50 stands for zero in the data rows.
Each pair is two rows. How far apart are they, by a hidden measure? 0 means very close, and 40 very far. Two or three weighted sums of its numbers give each row a place; it is the straight-line distance between the places.
[67. 26. 68. 76. 81. 40. 78. 4. 56. 58. 84. 20. 56. 99. 61. 87.]
[54. 50. 46. 48. 44. 42. 59. 53. 45. 51. 45. 45. 59. 48. 55. 50.] -> 19
[35. 46. 37. 47. 43. 61. 33. 73. 42. 27. 58. 60. 40. 35. 69. 58.]
[54. 45. 56. 66. 61. 34. 63. 17. 61. 55. 63. 36. 50. 76. 53. 62.] -> 18
[53. 42. 40. 53. 43. 52. 38. 63. 31. 29. 56. 61. 36. 50. 65. 63.]
[55. 61. 54. 47. 48. 59. 45. 56. 52. 55. 46. 38. 37. 38. 41. 46.] -> 28
[59. 50. 45. 48. 44. 42. 60. 55. 45. 49. 42. 48. 56. 49. 49. 47.]
[56. 54. 42. 46. 34. 48. 53. 61. 43. 44. 47. 49. 58. 42. 53. 48.] -> 14
[56. 59. 47. 46. 51. 38. 64. 50. 47. 56. 35. 48. 65. 48. 62. 40.]
[47. 47. 44. 59. 61. 40. 61. 29. 63. 57. 59. 47. 57. 59. 51. 44.] -> 11
[60. 35. 42. 62. 42. 47. 54. 51. 26. 41. 41. 48. 45. 53. 51. 64.]
[48. 59. 40. 48. 42. 60. 41. 67. 43. 37. 55. 61. 45. 41. 55. 51.] -> 16
[43. 60. 49. 49. 60. 50. 54. 43. 65. 54. 55. 56. 64. 53. 46. 41.]
[59. 60. 52. 49. 51. 57. 47. 62. 46. 51. 47. 40. 39. 43. 45. 46.] -> 28
[36. 48. 51. 53. 52. 53. 40. 56. 62. 44. 63. 64. 42. 52. 50. 49.]
[47. 33. 46. 53. 44. 59. 42. 39. 38. 55. 58. 47. 47. 62. 53. 66.] -> 25
[40. 50. 49. 47. 51. 54. 41. 55. 59. 43. 65. 63. 39. 56. 61. 50.]
[43. 56. 56. 49. 52. 54. 45. 49. 65. 45. 61. 60. 45. 51. 45. 48.] -> 13
[46. 54. 58. 36. 62. 44. 57. 43. 48. 69. 37. 48. 61. 50. 39. 39.]
[44. 60. 54. 46. 58. 42. 57. 48. 68. 57. 46. 58. 61. 49. 43. 38.] -> 13
[56. 36. 43. 56. 38. 50. 41. 56. 36. 32. 54. 53. 40. 54. 61. 65.]
[51. 49. 38. 46. 44. 52. 46. 63. 41. 36. 55. 55. 47. 45. 54. 58.] -> 8
[44. 68. 62. 44. 68. 33. 71. 32. 75. 74. 46. 51. 76. 52. 31. 26.]
[49. 41. 79. 42. 46. 62. 46. 44. 40. 56. 48. 53. 51. 56. 55. 53.] -> 19
[50. 65. 53. 43. 39. 59. 48. 57. 51. 54. 46. 36. 42. 35. 43. 44.]
[44. 41. 51. 39. 49. 63. 31. 63. 43. 48. 59. 60. 37. 49. 50. 53.] -> 3
[44. 45. 47. 52. 45. 51. 45. 45. 60. 48. 67. 56. 40. 56. 48. 55.]
[61. 60. 47. 55. 44. 54. 44. 52. 45. 55. 47. 27. 39. 40. 43. 44.] -> 10
[42. 55. 50. 48. 52. 54. 46. 48. 61. 46. 66. 64. 45. 53. 51. 49.]
[42. 57. 53. 49. 54. 45. 49. 47. 65. 52. 54. 58. 52. 49. 45. 48.] -> 10
[46. 40. 55. 37. 50. 56. 36. 59. 41. 51. 48. 56. 40. 48. 52. 52.]
[61. 60. 53. 51. 49. 56. 45. 52. 51. 56. 44. 32. 39. 38. 35. 47.] -> 9
[52. 59. 51. 43. 46. 42. 65. 55. 48. 59. 37. 47. 61. 46. 48. 38.]
[61. 28. 53. 71. 51. 39. 55. 45. 31. 38. 49. 39. 44. 68. 53. 72.] -> 8
[60. 45. 41. 64. 43. 43. 57. 50. 45. 42. 35. 51. 56. 54. 52. 54.]
[45. 62. 56. 46. 57. 43. 57. 44. 67. 59. 53. 60. 58. 52. 43. 31.] -> 16
[38. 47. 39. 49. 46. 63. 31. 64. 61. 34. 69. 68. 37. 50. 51. 53.]
[45. 44. 36. 48. 42. 68. 27. 59. 35. 37. 60. 61. 29. 49. 57. 66.] -> 27
[54. 56. 55. 52. 56. 44. 57. 42. 61. 56. 53. 52. 47. 52. 43. 46.]
[41. 62. 57. 39. 60. 43. 55. 46. 67. 60. 48. 58. 57. 49. 38. 35.] -> 13
[46. 51. 47. 49. 51. 54. 41. 52. 59. 46. 64. 65. 45. 51. 46. 49.]
[47. 69. 60. 42. 55. 42. 59. 41. 48. 73. 38. 49. 59. 49. 37. 37.] -> 25
[43. 44. 50. 55. 47. 59. 35. 45. 61. 39. 66. 55. 38. 57. 52. 57.]
[52. 35. 49. 43. 45. 59. 47. 49. 39. 57. 51. 54. 69. 59. 50. 56.] -> 31
[45. 54. 54. 39. 46. 67. 43. 63. 50. 54. 47. 43. 39. 23. 41. 45.]
[65. 49. 47. 61. 54. 30. 77. 36. 48. 57. 26. 37. 72. 59. 42. 52.] -> 15
[57. 43. 45. 57. 46. 45. 52. 52. 44. 46. 43. 50. 54. 52. 55. 55.]
[47. 49. 48. 38. 49. 51. 52. 45. 40. 63. 42. 48. 50. 54. 45. 48.] -> 16
[49. 49. 61. 38. 54. 50. 58. 43. 49. 72. 33. 44. 63. 53. 36. 38.]
[61. 66. 46. 48. 51. 53. 53. 55. 52. 60. 43. 35. 50. 38. 40. 32.] -> 3
[45. 62. 50. 47. 53. 50. 57. 62. 50. 51. 42. 53. 58. 42. 53. 42.]
[42. 41. 46. 55. 53. 54. 45. 48. 62. 45. 62. 56. 47. 48. 50. 53.] -> 20
[55. 57. 52. 56. 48. 49. 51. 46. 47. 58. 33. 19. 40. 46. 44. 46.]
[58. 20. 49. 66. 43. 43. 52. 53. 40. 34. 39. 53. 44. 52. 56. 61.] -> 34
[48. 46. 49. 43. 49. 51. 55. 48. 44. 61. 42. 52. 49. 50. 44. 48.]
[55. 49. 48. 51. 48. 47. 54. 55. 42. 45. 46. 48. 53. 48. 58. 52.] -> 13
[49. 34. 40. 46. 36. 66. 23. 63. 35. 37. 63. 57. 25. 50. 57. 64.]
[59. 23. 57. 54. 49. 35. 58. 48. 41. 45. 41. 45. 59. 51. 51. 52.] -> 28
[39. 50. 63. 61. 50. 47. 48. 43. 63. 51. 55. 56. 46. 57. 51. 44.]
[45. 61. 56. 44. 63. 42. 59. 47. 77. 62. 49. 57. 63. 49. 40. 35.] -> 26
[38. 58. 54. 47. 55. 44. 45. 59. 65. 51. 59. 63. 53. 47. 50. 41.]
[46. 49. 55. 38. 59. 46. 43. 45. 62. 44. 68. 55. 47. 50. 47. 54.] -> 21
[54. 40. 46. 52. 42. 57. 45. 55. 40. 39. 39. 51. 45. 50. 59. 56.]
[62. 47. 43. 52. 52. 42. 58. 52. 43. 48. 43. 46. 58. 52. 53. 53.] -> 8
[44. 59. 71. 51. 62. 42. 63. 41. 71. 66. 47. 59. 70. 53. 42. 32.]
[54. 65. 43. 46. 52. 47. 62. 49. 46. 51. 40. 52. 62. 44. 54. 42.] -> 28
[39. 55. 51. 47. 49. 62. 37. 62. 57. 38. 68. 67. 35. 46. 56. 48.]
[46. 42. 60. 41. 48. 50. 52. 43. 43. 65. 44. 45. 56. 56. 44. 47.] -> 8
[59. 53. 56. 55. 43. 40. 56. 50. 41. 45. 37. 43. 51. 51. 54. 53.]
[52. 53. 46. 50. 47. 41. 58. 53. 49. 50. 43. 50. 62. 49. 55. 44.] -> 16
[72. 42. 41. 46. 40. 54. 43. 60. 43. 35. 49. 53. 46. 44. 58. 63.]
[54. 40. 46. 59. 44. 45. 52. 46. 39. 40. 42. 48. 43. 48. 53. 58.] -> 35
[55. 36. 43. 58. 44. 54. 53. 51. 44. 44. 41. 50. 52. 50. 56. 53.]
[41. 43. 44. 56. 44. 55. 41. 45. 64. 42. 64. 59. 39. 55. 58. 56.] -> 14
[54. 37. 56. 42. 47. 51. 59. 39. 42. 68. 38. 38. 59. 58. 40. 52.]
[48. 62. 52. 39. 69. 46. 49. 48. 64. 51. 60. 63. 54. 48. 48. 38.] -> 28
[71. 66. 49. 54. 50. 41. 59. 44. 47. 65. 43. 22. 41. 48. 33. 41.]
[56. 48. 41. 52. 47. 44. 54. 56. 43. 44. 45. 49. 58. 46. 57. 50.] -> 32
[57. 50. 44. 55. 51. 35. 67. 41. 46. 58. 35. 46. 64. 44. 53. 46.]
[44. 55. 46. 43. 45. 62. 41. 65. 51. 51. 49. 41. 37. 32. 49. 44.] -> 26
[55. 55. 51. 55. 47. 60. 41. 54. 44. 50. 41. 32. 38. 41. 43. 50.]
[46. 62. 51. 48. 51. 59. 53. 58. 53. 60. 44. 40. 46. 31. 43. 42.] -> 12
[46. 54. 57. 50. 46. 73. 40. 71. 48. 37. 55. 65. 44. 39. 63. 48.]
[60. 48. 47. 55. 50. 32. 63. 39. 46. 51. 35. 46. 65. 53. 49. 49.] -> 10
[45. 43. 45. 49. 52. 64. 44. 56. 41. 54. 51. 51. 42. 49. 43. 55.]
[51. 34. 54. 60. 57. 52. 43. 31. 58. 40. 64. 39. 35. 71. 68. 75.] -> 36
[58. 43. 46. 53. 43. 57. 36. 65. 40. 30. 51. 55. 35. 48. 64. 62.]
[54. 55. 37. 48. 46. 46. 54. 57. 47. 47. 45. 50. 57. 48. 60. 53.] -> 17
[52. 38. 48. 67. 59. 44. 47. 34. 57. 44. 69. 46. 40. 66. 62. 65.]
[34. 50. 51. 49. 49. 54. 38. 55. 64. 45. 60. 73. 46. 49. 47. 47.] -> 8
[43. 40. 41. 62. 45. 57. 30. 52. 55. 31. 78. 61. 29. 50. 58. 63.]
[39. 58. 55. 48. 59. 53. 56. 47. 65. 56. 57. 60. 57. 49. 50. 39.] -> 9
[61. 61. 48. 55. 47. 50. 46. 51. 47. 55. 43. 26. 39. 44. 42. 50.]
[54. 48. 45. 53. 44. 47. 60. 50. 46. 43. 38. 49. 53. 54. 55. 50.] -> 20
[56. 51. 52. 50. 52. 40. 71. 46. 43. 56. 36. 40. 66. 57. 48. 44.]
[52. 40. 53. 47. 47. 55. 52. 44. 43. 65. 29. 46. 54. 53. 40. 50.] -> 17
[61. 37. 51. 65. 44. 45. 54. 51. 40. 39. 50. 45. 53. 57. 60. 60.]
[53. 53. 38. 51. 42. 52. 45. 63. 40. 36. 52. 53. 43. 48. 62. 57.] -> 21
[48. 49. 48. 58. 50. 43. 59. 29. 62. 57. 58. 49. 55. 59. 51. 48.]
[40. 61. 53. 43. 58. 57. 46. 59. 65. 53. 55. 68. 51. 45. 48. 39.] -> 23
[40. 29. 39. 47. 37. 72. 18. 62. 32. 34. 64. 57. 24. 52. 60. 68.]
[40. 62. 77. 47. 61. 46. 55. 55. 68. 60. 42. 59. 65. 41. 43. 28.] -> 32
[44. 58. 53. 44. 46. 59. 44. 63. 46. 53. 47. 42. 49. 34. 42. 45.]
[40. 43. 39. 40. 51. 61. 38. 60. 45. 53. 50. 58. 39. 42. 53. 51.] -> 17
[67. 14. 53. 73. 62. 75. 51. 21. 22. 44. 72. 26. 36. 99. 67. 99.]
[54. 33. 38. 58. 40. 57. 41. 62. 39. 29. 52. 58. 37. 52. 64. 70.] -> 12
[45. 46. 54. 43. 46. 54. 48. 51. 46. 59. 44. 46. 51. 54. 43. 48.]
[49. 56. 42. 51. 40. 73. 32. 66. 50. 44. 53. 46. 24. 30. 53. 54.] -> 12
[44. 44. 47. 52. 47. 52. 38. 44. 59. 44. 72. 58. 37. 50. 55. 53.]
[55. 65. 55. 51. 44. 49. 58. 50. 50. 65. 36. 31. 52. 41. 42. 40.] -> 15
[43. 58. 55. 48. 61. 44. 58. 40. 70. 61. 55. 55. 65. 55. 35. 26.]
[53. 67. 52. 52. 47. 42. 64. 46. 52. 70. 30. 29. 61. 32. 35. 35.] -> 20
[57. 79. 62. 45. 66. 24. 91. 27. 62. 95. 13. 21. 86. 41. 20. 13.]
[49. 60. 53. 44. 47. 59. 48. 59. 70. 57. 40. 36. 44. 35. 41. 45.] -> 39
[39. 52. 56. 48. 57. 39. 56. 43. 66. 57. 56. 56. 60. 52. 38. 43.]
[38. 50. 45. 48. 54. 50. 40. 49. 61. 46. 58. 60. 43. 50. 47. 47.] -> 15
[37. 47. 51. 50. 59. 48. 48. 50. 61. 47. 65. 59. 46. 50. 47. 48.]
[49. 65. 47. 37. 58. 44. 51. 48. 62. 59. 53. 58. 55. 49. 48. 41.] -> 14
[43. 55. 51. 44. 53. 52. 42. 55. 65. 47. 59. 62. 51. 57. 50. 43.]
[40. 51. 47. 50. 51. 62. 33. 58. 60. 39. 64. 65. 36. 50. 53. 52.] -> 13
[51. 50. 37. 51. 36. 57. 35. 69. 35. 32. 55. 61. 39. 47. 62. 60.]
[41. 56. 54. 46. 55. 51. 42. 54. 64. 49. 59. 68. 46. 48. 49. 45.] -> 23
[43. 38. 43. 50. 48. 56. 31. 55. 58. 34. 68. 64. 30. 49. 58. 59.]
[55. 50. 48. 51. 45. 49. 52. 58. 42. 45. 41. 46. 53. 47. 57. 53.] -> 12
[40. 52. 55. 55. 50. 47. 44. 43. 61. 48. 62. 59. 46. 49. 47. 51.]
[38. 58. 55. 44. 51. 59. 36. 60. 64. 40. 65. 68. 47. 44. 57. 44.] -> 14
[44. 41. 50. 40. 45. 55. 39. 55. 40. 50. 53. 56. 43. 52. 50. 55.]
[56. 71. 50. 56. 53. 38. 59. 43. 50. 70. 37. 25. 57. 37. 37. 37.] -> 10
[34. 47. 78. 28. 64. 75. 45. 66. 49. 67. 51. 59. 48. 35. 44. 38.]
[57. 58. 44. 51. 50. 36. 67. 46. 46. 55. 39. 44. 69. 51. 54. 40.] -> 28
[55. 26. 46. 66. 48. 45. 47. 50. 32. 35. 48. 49. 47. 57. 62. 71.]
[68. 37. 42. 55. 40. 65. 39. 43. 32. 51. 65. 42. 33. 65. 60. 70.] -> 14
[38. 43. 40. 54. 44. 68. 26. 59. 60. 33. 76. 68. 25. 54. 55. 58.]
[48. 47. 55. 36. 50. 52. 48. 52. 45. 63. 43. 52. 52. 49. 39. 44.] -> 4
[38. 59. 61. 45. 55. 54. 42. 57. 68. 52. 55. 65. 56. 48. 46. 40.]
[48. 64. 57. 36. 58. 58. 54. 63. 57. 62. 46. 44. 51. 27. 40. 34.] -> 6
[73. 21. 64. 72. 62. 39. 65. 43. 33. 37. 44. 31. 61. 74. 51. 76.]
[36. 57. 59. 45. 51. 54. 44. 53. 64. 45. 57. 73. 48. 51. 48. 42.] -> 14
[56. 50. 45. 55. 41. 51. 47. 59. 41. 36. 49. 51. 45. 49. 58. 55.]
[51. 46. 42. 55. 48. 46. 52. 56. 39. 39. 46. 48. 50. 56. 58. 57.] -> 11
[53. 64. 49. 45. 49. 47. 55. 51. 53. 64. 39. 32. 57. 38. 39. 38.]
[51. 41. 41. 57. 42. 49. 50. 54. 45. 39. 48. 52. 52. 51. 58. 59.] -> 16
[44. 57. 46. 45. 56. 48. 50. 50. 62. 51. 57. 58. 48. 51. 47. 45.]
[55. 49. 48. 49. 41. 48. 50. 55. 44. 42. 44. 52. 48. 47. 55. 53.] -> 12
[40. 39. 42. 55. 42. 61. 27. 54. 60. 31. 73. 62. 31. 57. 57. 59.]
[45. 58. 59. 50. 56. 45. 58. 39. 65. 59. 52. 51. 65. 57. 42. 37.] -> 11
[45. 61. 48. 58. 54. 41. 60. 32. 54. 58. 50. 50. 59. 53. 39. 42.]
[44. 51. 53. 53. 59. 48. 48. 40. 64. 53. 59. 54. 49. 54. 46. 43.] -> 27
[49. 63. 48. 44. 52. 42. 64. 54. 46. 56. 42. 49. 64. 50. 53. 42.]
[55. 52. 54. 56. 50. 38. 64. 43. 48. 56. 33. 43. 63. 43. 47. 44.] -> 16
[51. 37. 39. 49. 40. 44. 44. 63. 38. 31. 54. 53. 41. 49. 66. 63.]
[41. 44. 51. 48. 52. 49. 45. 49. 61. 49. 59. 60. 45. 45. 48. 48.] -> 11
[49. 75. 61. 42. 58. 39. 75. 49. 53. 67. 33. 51. 78. 44. 49. 30.]
[44. 58. 48. 54. 57. 46. 69. 33. 72. 66. 47. 49. 69. 52. 38. 31.] -> 19
[49. 37. 55. 59. 52. 50. 45. 33. 64. 47. 68. 43. 44. 62. 53. 53.]
[47. 46. 51. 44. 52. 54. 52. 48. 42. 54. 43. 48. 51. 55. 45. 50.] -> 26
[51. 54. 54. 56. 53. 36. 58. 27. 60. 57. 57. 47. 58. 58. 47. 49.]
[49. 39. 41. 46. 40. 63. 39. 50. 34. 49. 56. 47. 39. 56. 55. 59.] -> 19
[47. 45. 56. 56. 54. 48. 46. 37. 62. 47. 64. 55. 50. 56. 48. 50.]
[33. 58. 53. 45. 59. 55. 42. 57. 62. 47. 59. 67. 46. 42. 51. 45.] -> 21
[59. 34. 44. 63. 42. 46. 49. 51. 39. 39. 46. 48. 50. 54. 57. 63.]
[39. 57. 56. 48. 52. 46. 54. 44. 67. 52. 55. 58. 33. 52. 40. 46.] -> 35
[50. 43. 52. 45. 51. 57. 50. 45. 41. 61. 46. 46. 49. 51. 44. 53.]
[55. 48. 46. 48. 51. 27. 61. 48. 45. 50. 38. 45. 64. 49. 50. 46.] -> 18
[46. 68. 54. 44. 60. 43. 57. 47. 68. 59. 49. 60. 63. 44. 45. 33.]
[52. 42. 54. 57. 55. 43. 55. 29. 59. 56. 62. 42. 49. 60. 49. 48.] -> 13
[55. 38. 46. 47. 41. 57. 45. 45. 36. 55. 53. 43. 43. 61. 50. 63.]
[54. 39. 44. 56. 37. 51. 41. 66. 37. 33. 47. 52. 38. 53. 63. 66.] -> 12
[42. 58. 47. 38. 54. 63. 46. 72. 50. 42. 50. 63. 46. 42. 58. 44.]
[40. 48. 52. 45. 53. 52. 36. 61. 59. 42. 67. 65. 36. 45. 52. 54.] -> 12
[52. 57. 49. 47. 43. 60. 38. 61. 48. 48. 52. 39. 35. 36. 46. 50.]
[52. 56. 51. 55. 46. 66. 38. 58. 45. 48. 48. 35. 41. 39. 44. 55.] -> 7
[47. 36. 49. 45. 42. 65. 34. 48. 36. 46. 54. 53. 35. 56. 50. 62.]
[59. 64. 44. 57. 62. 45. 54. 49. 51. 59. 38. 23. 51. 46. 40. 44.] -> 26
[47. 45. 45. 60. 53. 45. 55. 40. 59. 53. 56. 50. 51. 57. 55. 58.]
[54. 60. 59. 53. 41. 49. 59. 48. 50. 65. 37. 27. 54. 39. 44. 39.] -> 10
[47. 53. 48. 58. 61. 42. 58. 38. 73. 61. 52. 51. 60. 52. 43. 43.]
[51. 44. 47. 52. 41. 52. 45. 56. 45. 39. 48. 52. 45. 46. 59. 61.] -> 7
[40. 61. 47. 31. 49. 65. 41. 76. 47. 38. 55. 66. 41. 38. 67. 50.]
[46. 61. 60. 48. 65. 33. 64. 37. 50. 63. 50. 51. 65. 54. 35. 34.] -> 20
[60. 46. 44. 54. 40. 42. 60. 46. 44. 48. 41. 48. 57. 50. 48. 54.]
[57. 55. 48. 52. 46. 43. 56. 54. 44. 48. 42. 47. 58. 55. 54. 50.] -> 18
[58. 54. 52. 54. 54. 35. 75. 40. 50. 63. 35. 39. 68. 50. 47. 40.]
[44. 40. 49. 50. 46. 48. 42. 47. 61. 42. 63. 57. 43. 53. 48. 52.] -> 23
[41. 55. 71. 29. 68. 57. 60. 47. 56. 77. 37. 48. 69. 44. 32. 29.]
[55. 28. 58. 65. 55. 39. 53. 27. 56. 52. 62. 41. 44. 74. 57. 65.] -> 11
[51. 59. 46. 54. 48. 53. 47. 56. 52. 56. 45. 34. 42. 36. 21. 43.]
[65. 33. 49. 60. 41. 46. 45. 54. 36. 32. 49. 54. 44. 52. 60. 66.] -> 13
[58. 49. 34. 52. 43. 46. 48. 54. 41. 34. 46. 54. 49. 51. 58. 61.]
[52. 59. 36. 53. 42. 55. 43. 58. 45. 50. 46. 37. 34. 39. 43. 50.] -> 16
[47. 37. 57. 56. 54. 51. 33. 40. 50. 42. 73. 48. 37. 59. 61. 62.]
[53. 55. 49. 54. 43. 51. 57. 53. 45. 48. 43. 46. 57. 52. 52. 50.] -> 15
[60. 53. 45. 58. 51. 38. 65. 48. 43. 55. 38. 45. 65. 47. 51. 47.]
[55. 39. 46. 63. 42. 53. 42. 56. 41. 36. 48. 52. 48. 51. 59. 59.] -> 11
[54. 41. 42. 49. 37. 55. 35. 64. 36. 31. 57. 57. 36. 45. 66. 61.]
[67. 55. 49. 58. 42. 56. 36. 49. 38. 45. 50. 22. 34. 48. 42. 64.] -> 22
[53. 43. 41. 48. 39. 56. 43. 61. 40. 34. 48. 53. 49. 51. 57. 60.]
[60. 58. 43. 50. 55. 35. 75. 43. 55. 63. 32. 43. 79. 49. 45. 31.] -> 15
[50. 38. 43. 50. 48. 53. 42. 51. 38. 50. 58. 48. 46. 56. 49. 55.]
[47. 58. 45. 52. 47. 59. 44. 66. 41. 33. 52. 58. 48. 46. 62. 49.] -> 11
[53. 57. 41. 43. 53. 37. 63. 49. 46. 53. 38. 50. 63. 49. 49. 45.]
[52. 50. 55. 53. 57. 37. 60. 33. 62. 57. 46. 44. 60. 61. 47. 49.] -> 19
[46. 40. 52. 39. 48. 56. 44. 52. 40. 56. 50. 52. 49. 49. 47. 52.]
[45. 63. 54. 45. 60. 44. 58. 44. 65. 56. 53. 59. 59. 50. 41. 39.] -> 15
[46. 49. 41. 51. 44. 50. 39. 47. 63. 43. 77. 59. 42. 53. 52. 52.]
[54. 43. 57. 63. 46. 46. 52. 53. 42. 44. 48. 53. 53. 49. 56. 58.] -> 15
[51. 55. 56. 41. 58. 44. 56. 44. 45. 63. 42. 44. 59. 53. 41. 44.]
[63. 31. 49. 65. 43. 38. 53. 47. 40. 38. 43. 47. 50. 61. 54. 65.] -> 17
[39. 54. 50. 47. 62. 52. 49. 44. 68. 56. 54. 59. 55. 51. 41. 43.]
[38. 51. 58. 49. 54. 43. 56. 43. 67. 56. 53. 57. 60. 50. 39. 40.] -> 13
[44. 49. 64. 51. 56. 44. 49. 47. 67. 48. 58. 57. 46. 47. 50. 51.]
[50. 49. 32. 51. 42. 54. 42. 61. 43. 36. 50. 53. 45. 48. 61. 56.] -> 31
[60. 51. 49. 58. 52. 40. 61. 48. 42. 50. 44. 48. 57. 51. 54. 48.]
[64. 13. 50. 70. 63. 66. 63. 12. 28. 63. 65. 27. 52. 99. 64. 86.] -> 18
[59. 40. 44. 60. 47. 45. 54. 49. 41. 40. 42. 44. 55. 47. 57. 57.]
[41. 43. 47. 49. 48. 63. 31. 53. 56. 40. 72. 61. 31. 50. 52. 64.] -> 18
[50. 34. 43. 42. 50. 66. 36. 58. 35. 46. 44. 55. 39. 52. 49. 58.]
[63. 37. 54. 62. 45. 38. 52. 49. 38. 39. 44. 45. 53. 62. 51. 63.] -> 14
[59. 47. 53. 57. 45. 43. 59. 50. 40. 47. 45. 52. 55. 53. 56. 49.]
[41. 65. 81. 26. 64. 67. 54. 68. 53. 69. 45. 51. 51. 17. 48. 34.] -> 29
[50. 31. 45. 51. 44. 68. 33. 50. 33. 46. 58. 46. 33. 60. 56. 65.]
[57. 44. 48. 55. 45. 40. 55. 52. 47. 44. 43. 46. 54. 51. 55. 55.] -> 18
[56. 20. 55. 71. 70. 52. 53. 15. 52. 39. 90. 31. 30. 96. 73. 89.]
[54. 46. 48. 54. 44. 43. 57. 52. 43. 47. 40. 52. 52. 52. 53. 54.] -> 22
[42. 48. 58. 36. 44. 59. 36. 54. 43. 49. 51. 55. 43. 45. 50. 52.]
[53. 62. 43. 42. 54. 50. 62. 55. 51. 57. 41. 52. 63. 45. 54. 41.] -> 13
[63. 49. 53. 60. 50. 36. 64. 42. 46. 50. 37. 43. 63. 53. 47. 51.]
[47. 51. 45. 57. 49. 49. 50. 36. 60. 51. 63. 48. 57. 57. 45. 49.] -> 12
[51. 48. 39. 51. 42. 56. 38. 65. 39. 32. 60. 53. 42. 44. 63. 61.]
[51. 52. 46. 53. 45. 60. 48. 57. 48. 56. 43. 38. 38. 34. 46. 48.] -> 17
[53. 49. 55. 51. 48. 59. 46. 38. 35. 58. 53. 45. 45. 66. 54. 55.]
[55. 35. 41. 58. 43. 52. 42. 63. 38. 30. 56. 54. 36. 45. 67. 65.] -> 16
[52. 48. 43. 56. 42. 50. 44. 53. 42. 36. 49. 53. 41. 51. 60. 59.]
[53. 48. 39. 52. 43. 46. 48. 57. 41. 41. 60. 52. 50. 52. 56. 58.] -> 15
[58. 49. 47. 49. 45. 42. 59. 50. 47. 46. 43. 51. 59. 51. 58. 47.]
[40. 45. 35. 58. 44. 53. 33. 43. 56. 36. 76. 57. 33. 56. 58. 62.] -> 12
[50. 58. 51. 39. 51. 54. 54. 62. 44. 47. 44. 56. 55. 43. 57. 53.]
[54. 63. 47. 49. 50. 53. 47. 51. 54. 58. 46. 36. 52. 38. 41. 31.] -> 12
[39. 52. 51. 42. 55. 52. 44. 49. 65. 47. 63. 60. 41. 49. 49. 48.]
[56. 51. 38. 44. 45. 45. 56. 54. 44. 48. 42. 51. 59. 48. 53. 49.] -> 21
[52. 42. 40. 41. 47. 63. 38. 57. 41. 47. 53. 56. 37. 51. 49. 59.]
[49. 44. 51. 58. 56. 46. 48. 39. 58. 48. 63. 42. 44. 56. 51. 54.] -> 15
[60. 25. 47. 71. 48. 44. 51. 46. 36. 34. 46. 42. 54. 64. 54. 72.]
[54. 54. 42. 46. 45. 44. 55. 53. 47. 47. 37. 46. 53. 51. 59. 47.] -> 21
[47. 50. 43. 56. 53. 51. 43. 39. 61. 46. 69. 56. 40. 55. 53. 48.]
[44. 51. 52. 36. 60. 55. 47. 49. 43. 61. 48. 53. 53. 47. 40. 45.] -> 9
[46. 44. 53. 50. 49. 40. 54. 38. 63. 55. 55. 50. 48. 55. 51. 48.]
[43. 58. 56. 50. 63. 44. 63. 35. 66. 62. 48. 50. 65. 49. 45. 36.] -> 15
